Here are some points, each followed by its number:
-32:-28:3:11:-6:-29:45:-13:21:60:55:11:-7:-2:-21:-22:-40:5:-19:11:7:-21:-28:13:-24:-10 0
15:-21:-9:-1:19:1:-3:-1:-16:-37:-25:19:11:21:-35:-6:10:-17:-37:-18:-4:83:-44:-23:-12:20 1
-15:23:10:13:2:63:-38:1:-12:-38:-14:-16:-3:14:7:6:-1:1:-11:-19:-6:-17:56:-27:26:-3 2
9:-20:-3:-12:-9:52:24:-21:-24:45:3:5:-6:34:-3:-4:5:5:-24:8:11:-6:-36:48:-12:0 3
3:-23:-25:-14:-48:44:51:-3:-22:37:-22:-36:-19:-33:2:-34:-8:-6:61:17:-25:-12:8:1:-24:-31 4
47:-47:-25:21:-42:-33:38:5:-16:62:-14:-18:-34:-27:-13:-35:-18:-23:28:26:-24:27:50:-23:-37:-33 5
5:-13:-12:2:-8:-17:77:11:-7:-3:1:20:22:3:-3:-8:-3:3:-6:-2:3:21:-22:7:-12:2 6
-37:60:-8:-10:-25:-12:32:5:29:29:2:-4:27:-37:-6:-27:-21:4:4:6:-3:-11:-37:47:-1:-19 7
33:-10:-12:30:-13:-42:20:22:6:44:-16:-13:-24:-13:16:18:12:-18:21:-7:-8:36:28:-5:2:21 8
-36:47:-1:9:-32:67:-2:-15:7:30:5:-18:-14:-10:-13:-22:-19:-3:-5:-1:-3:-24:-12:44:-3:-20 9
-15:24:-9:15:-30:-32:-42:-6:-5:-27:5:-23:-36:-34:5:-9:41:-11:13:8:-30:-28:76:-2:8:-25 10
-26:40:16:-14:4:81:-45:-17:10:-42:-18:-17:8:-11:0:1:6:-3:-29:-18:-4:-14:-34:-21:35:13 11
-17:30:-27:-5:-20:14:34:14:34:33:-19:-18:-13:-31:20:-15:11:8:37:20:-15:-11:19:21:-4:-20 12
39:-29:-22:-3:-34:-17:-11:-17:-40:-20:-28:-17:-13:-28:-5:-16:-7:-20:29:-26:-20:3:84:-29:-10:-18 13
-42:39:11:-8:34:-10:-45:-22:64:-28:0:20:-23:12:-10:20:4:10:-46:-23:-3:-37:-36:16:28:21 14
-42:58:-5:9:-36:50:-4:-2:55:11:0:-31:0:-4:7:-9:-19:-2:2:8:-11:-5:-34:3:-1:-9 15
-19:-6:19:1:35:-4:40:-6:37:17:25:15:-6:9:-10:-5:-21:28:-1:28:23:-18:-7:8:-8:0 16
-16:-43:-6:-26:88:-38:-49:-12:-52:-54:-7:17:33:11:-24:14:-36:-18:-44:-39:0:-12:-28:-52:-2:-4 17
-20:15:-16:8:-37:-12:27:-2:67:38:-3:-14:-32:-34:3:-31:28:-8:21:20:-27:-1:-29:25:-9:-20 18
16:-9:7:-16:16:-18:-16:-8:3:35:3:34:-15:-1:3:48:39:-2:-21:-4:11:11:-40:35:17:12 19
-30:-9:5:-18:80:-25:-23:-11:3:-33:-15:34:19:5:-13:3:-22:0:-43:-27:11:-11:-44:-23:14:26 20
19:-9:14:3:41:31:-22:16:-27:-38:11:2:37:18:16:13:2:11:5:12:19:27:12:-31:7:1 21
-3:-8:-6:23:0:-9:-14:2:38:-28:-6:-14:-22:-6:2:5:-11:2:-2:-5:-9:-10:79:-31:-3:-14 22
46:-17:-34:-4:-57:-33:8:3:-21:13:-37:-36:-47:-46:8:-44:66:-34:46:25:-36:29:3:6:-37:-33 23
42:-16:-10:4:22:-29:39:18:-4:22:-5:13:-13:-22:6:-8:8:1:32:11:7:29:24:0:-4:-6 24
Which two points above are nearest to each new point by angle? Their numbers follow each, smallest number first.
14:-8:10:-9:40:-19:6:-14:9:-9:18:39:-5:9:-4:25:48:1:-25:6:7:6:-39:24:11:22 19 20
30:-41:-13:-10:35:-49:23:55:-36:-6:-14:18:11:-32:-6:-25:-27:-13:40:-9:4:43:14:-41:-17:-8 5 24
-12:43:10:18:-5:11:3:33:36:9:-3:-9:14:-16:21:6:-4:9:13:-11:3:13:5:-14:35:19 12 15
19:3:-5:4:-23:3:-28:22:-34:-34:-17:-30:5:-24:16:-24:-5:-14:70:17:-4:24:47:-36:-7:-16 13 23
1:20:9:-2:30:25:-6:24:-10:-10:-6:-15:34:-2:36:19:-6:20:10:15:13:7:12:-11:28:16 2 21
10:-21:-28:-12:-43:24:53:-11:-37:38:-26:-27:-31:-33:-14:-31:-9:-11:50:-10:-23:-25:50:9:-24:-35 4 5
-32:3:-4:-6:-16:42:35:-19:-3:40:12:0:2:52:-17:-3:-24:-1:-32:-7:17:-10:-48:38:-15:13 3 9
13:-45:-27:-4:-41:-39:70:-13:-19:70:-19:-19:-31:-26:-19:-28:-25:-21:1:4:-24:0:-10:11:-36:-23 4 5
18:34:-15:16:-23:-22:-2:8:-14:-11:-12:3:-17:-22:9:-3:73:-12:2:-10:-15:-6:33:20:8:9 10 23
-24:30:40:0:12:56:-44:-15:25:-38:-3:-5:9:17:7:20:9:1:-38:-13:-7:-9:-30:-13:34:28 11 14
-21:6:-11:0:-37:30:44:29:-25:0:-8:-29:49:-4:8:-11:-29:1:53:-9:-3:-2:6:-27:0:-13 4 12
-32:17:17:2:9:-6:4:-6:41:14:42:24:18:23:0:26:-4:9:-28:-3:17:-1:-46:17:16:26 14 16
42:-3:-8:-8:-13:9:-7:26:-37:-30:-27:-4:17:-15:10:-3:30:-7:46:-10:-11:13:52:-13:-2:-1 13 23
-5:-30:-14:-2:-30:-29:63:-6:14:66:-3:10:-20:-9:-8:-17:-16:-3:-13:8:-2:-11:-24:26:-23:-8 0 18
-42:-2:8:-9:0:-15:-28:-28:94:-29:-8:-3:-26:15:-17:23:-16:3:-46:-21:-10:-37:-35:-6:-6:6 14 20
-9:2:1:13:7:32:27:-5:-1:51:17:-4:-8:22:3:9:-14:18:-8:13:12:-14:7:33:1:6 3 16
-31:26:10:-6:-15:72:-27:-3:2:-20:5:-29:-4:-9:11:11:-13:23:17:4:-1:-32:41:-15:11:-20 2 11
64:-46:-41:-10:-55:-42:-32:-17:-48:-23:-41:-36:-52:-44:-21:-46:11:-38:19:-22:-40:-13:82:-35:-40:-37 13 23
-16:27:-14:-7:-41:-11:-17:-7:-17:8:-4:-27:-35:-34:-5:-13:20:0:42:7:-22:-41:74:24:2:-22 10 12
-17:-8:-31:-8:-50:5:59:9:-7:58:-24:-37:-16:-34:1:-34:-21:-20:48:-2:-21:34:-38:-11:-19:-25 4 5
23:-8:25:2:42:1:-23:20:-22:-21:6:27:26:6:16:-3:13:4:-5:19:19:44:-12:-10:7:13 1 21
43:-9:-1:-1:-23:7:-48:9:-37:-46:-25:-29:-16:-13:17:6:20:-18:10:-16:-18:3:79:-36:10:0 10 13
-43:17:11:-24:54:-27:-28:-13:20:-35:1:17:60:-7:-19:26:-62:0:-41:-26:19:-18:-52:-18:15:26 17 20
69:-51:-21:4:24:-46:-19:-1:-50:-27:-12:-4:-7:6:-18:-15:-31:-23:-15:-25:-11:-15:72:-43:-22:-14 13 17
41:-22:24:13:4:-18:-13:-3:-18:17:28:8:-8:41:15:12:30:2:-15:33:-9:5:-11:25:7:13 3 19
